(in the rows, 128 means zero)
Rotation paths and how fast each direction turns (degrees each step)
Each turn is a multiple of 5 degrees from 10 to 175, or 0.
Each row of a path follows its step; steps can be skipped.
Path 1:
step 1: [128 131 137 121 127 123 132 132 131 129 131 135 116 124 145 136 141 116
 117 128 123 129 143 143 130 117 121 140 117 124 124 118 119 138 137 130
 128 134 122 133 127 126 120 127 131 126 133 124 117 139]
step 2: [124 132 128 125 131 135 131 121 142 126 136 126 134 118 112 130 134 132
 121 137 114 127 112 115 133 133 136 116 129 128 113 142 125 124 139 128
 133 125 131 126 132 118 125 124 124 122 124 128 119 136]
step 5: [132 136 119 133 134 124 125 127 140 107 121 121 123 131 117 120 126 131
 130 128 141 128 118 123 119 141 132 123 133 128 121 126 114 125 136 123
 129 133 115 120 123 132 136 122 125 120 131 121 131 140]
step 6: [135 133 124 128 110 121 127 108 111 122 135 132 145 137 134 129 121 116
 130 126 127 125 125 129 134 130 124 132 126 125 135 127 129 129 131 140
 125 123 134 131 136 144 131 127 132 131 126 116 129 123]
step 10: [109 127 136 125 125 130 137 139 136 136 138 132 127 130 126 128 129 131
 125 128 126 123 119 139 123 131 124 141 117 121 126 117 136 133 127 125
 137 129 121 119 125 125 131 121 135 110 138 134 136 119]
step 11: [125 122 121 130 132 130 121 125 124 125 129 127 118 122 116 131 136 128
 135 134 114 129 129 126 120 123 132 128 122 120 145 139 117 140 144 113
 125 125 138 126 142 129 130 137 112 129 123 127 131 134]
step 12: [110 131 120 131 129 128 143 132 131 133 126 120 133 133 126 125 119 121
 137 128 131 117 125 118 117 135 124 134 124 142 126 127 118 125 113 136
 130 129 135 141 135 133 130 114 127 121 129 133 124 122]
step 13: [134 133 135 142 127 142 124 121 130 129 135 132 115 129 125 119 123 143
 121 119 131 129 127 143 123 125 121 135 124 119 143 131 137 125 135 126
 124 121 135 129 136 130 131 122 124 128 135 130 145 123]
step 14: [121 131 128 121 127 123 130 126 126 129 129 118 118 117 121 131 127 119
 134 140 140 132 138 114 131 120 124 133 144 129 142 131 107 137 121 128
 121 136 118 132 132 132 131 125 119 125 130 132 129 131]
step 16: [132 133 133 127 135 138 131 120 126 131 129 134 120 125 133 131 131 124
 142 119 135 135 129 135 138 105 120 131 134 125 141 136 132 134 118 137
 138 129 119 116 120 124 117 124 124 128 131 127 135 124]
[125 127 127 125 129 129 129 128 130 131 131 125 131 129 126 124 128 132
 128 129 132 128 125 126 125 129 127 127 130 129 122 127 127 129 123 127
 124 124 128 129 125 126 128 130 129 124 126 130 127 130] | 145
[127 124 135 126 132 126 130 126 130 129 130 125 127 130 128 127 126 123
 127 128 128 126 127 126 129 125 135 129 128 132 126 126 127 123 129 127
 126 130 129 130 129 131 126 129 126 128 129 129 128 126] | 140
[129 132 130 129 128 126 126 125 129 124 129 123 128 129 126 126 133 125
 125 124 129 131 129 129 133 126 129 126 131 127 124 130 128 127 126 129
 130 127 128 126 127 127 127 125 132 130 126 126 125 130] | 25
Path 2:
step 2: [117 120 133 122 128 132 120 125 131 135 141 120 126 123 124 132 138 133
 133 136 144 137 134 130 129 129 121 119 139 142 136 136 134 115 109 108
 120 131 141 128 130 121 126 123 148 130 121 138 132 131]
step 3: [126 123 134 113 121 133 125 123 147 132 143 132 130 120 121 129 128 134
 135 133 140 120 127 113 122 128 119 122 108 129 120 140 130 134 112 127
 132 131 125 144 115 109 125 129 121 129 116 125 131 126]
step 5: [102 128 124 134 136 129 120 131 129 124 132 125 125 120 134 119 136 117
 139 123 122 129 125 123 121 115 125 147 120 131 135 133 135 129 116 119
 134 126 141 123 137 127 114 113 139 129 138 117 112 127]
step 7: [131 131 130 122 125 129 124 121 124 125 140 118 125 141 133 137 122 139
 128 134 133 142 133 131 125 120 118 123 137 127 118 149 126 107 134 126
 120 137 147 124 132 126 124 125 133 134 106 128 118 122]
step 8: [125 116 140 127 132 129 126 116 147 116 133 122 132 119 137 113 132 133
 132 132 119 132 119 129 121 125 116 117 113 131 127 147 124 134 133 131
 120 122 136 145 131 127 112 124 130 128 113 119 129 124]
step 9: [123 128 129 137 141 133 136 128 132 110 116 128 132 131 123 121 133 126
 114 142 121 124 128 129 121 139 125 126 111 128 121 141 134 121 128 112
 121 130 130 139 108 123 120 145 128 139 140 129 117 130]
step 11: [127 138 121 115 125 136 116 122 137 130 137 149 127 125 135 119 140 145
 118 129 136 115 133 115 119 126 122 124 133 141 133 136 121 126 109 136
 134 122 128 131 126 115 114 124 127 133 122 117 129 136]
step 12: [137 143 120 118 124 133 118 119 144 125 116 130 124 143 128 139 122 136
 133 143 140 131 113 129 130 126 125 125 121 130 111 141 132 106 126 134
 133 132 132 127 130 121 125 125 135 137 131 124 114 136]
step 15: [127 135 123 126 128 142 129 129 130 134 145 125 115 136 127 142 128 129
 121 118 117 122 135 139 125 107 112 131 133 126 120 147 138 116 121 117
 114 128 133 125 122 128 135 131 120 128 125 132 117 135]
step 16: [120 133 141 125 122 127 118 119 145 119 134 139 124 132 139 121 142 133
 114 114 121 132 117 134 127 111 111 131 133 128 139 138 123 129 122 134
 134 131 144 137 124 123 123 132 131 122 116 122 128 127]
[129 130 131 127 128 127 129 128 127 125 132 131 129 130 130 126 131 126
 127 128 129 126 129 129 125 132 128 126 126 126 132 126 123 132 129 129
 132 125 128 132 127 126 133 127 127 128 127 127 124 131] | 140
[124 130 124 124 127 127 122 125 127 131 126 129 129 128 123 125 131 128
 129 132 131 129 131 130 130 128 130 126 128 131 127 129 128 131 127 129
 131 126 125 131 127 125 129 129 129 128 131 129 128 125] | 45
[126 129 132 126 133 131 131 128 126 129 127 133 127 126 132 128 127 132
 125 127 128 127 128 128 127 126 130 124 130 131 128 127 126 124 129 127
 128 128 125 132 126 131 130 124 130 126 131 130 129 124] | 155
[130 129 128 124 127 130 131 127 128 129 127 127 127 130 124 130 126 125
 124 130 130 128 128 131 124 126 125 131 123 130 125 126 129 126 130 128
 132 130 127 126 122 132 130 129 126 129 127 129 127 129] | 125
[130 123 130 128 127 129 128 129 129 131 127 125 129 130 131 132 130 129
 129 130 131 130 126 130 128 132 127 124 128 129 122 128 125 127 130 127
 133 125 129 126 129 125 126 127 131 127 126 127 130 125] | 70
[128 128 130 124 126 128 127 131 132 124 125 126 127 124 130 126 126 128
 129 133 129 130 127 124 128 128 128 127 127 123 125 129 126 128 128 131
 127 130 126 130 129 132 131 132 131 125 127 126 127 126] | 80
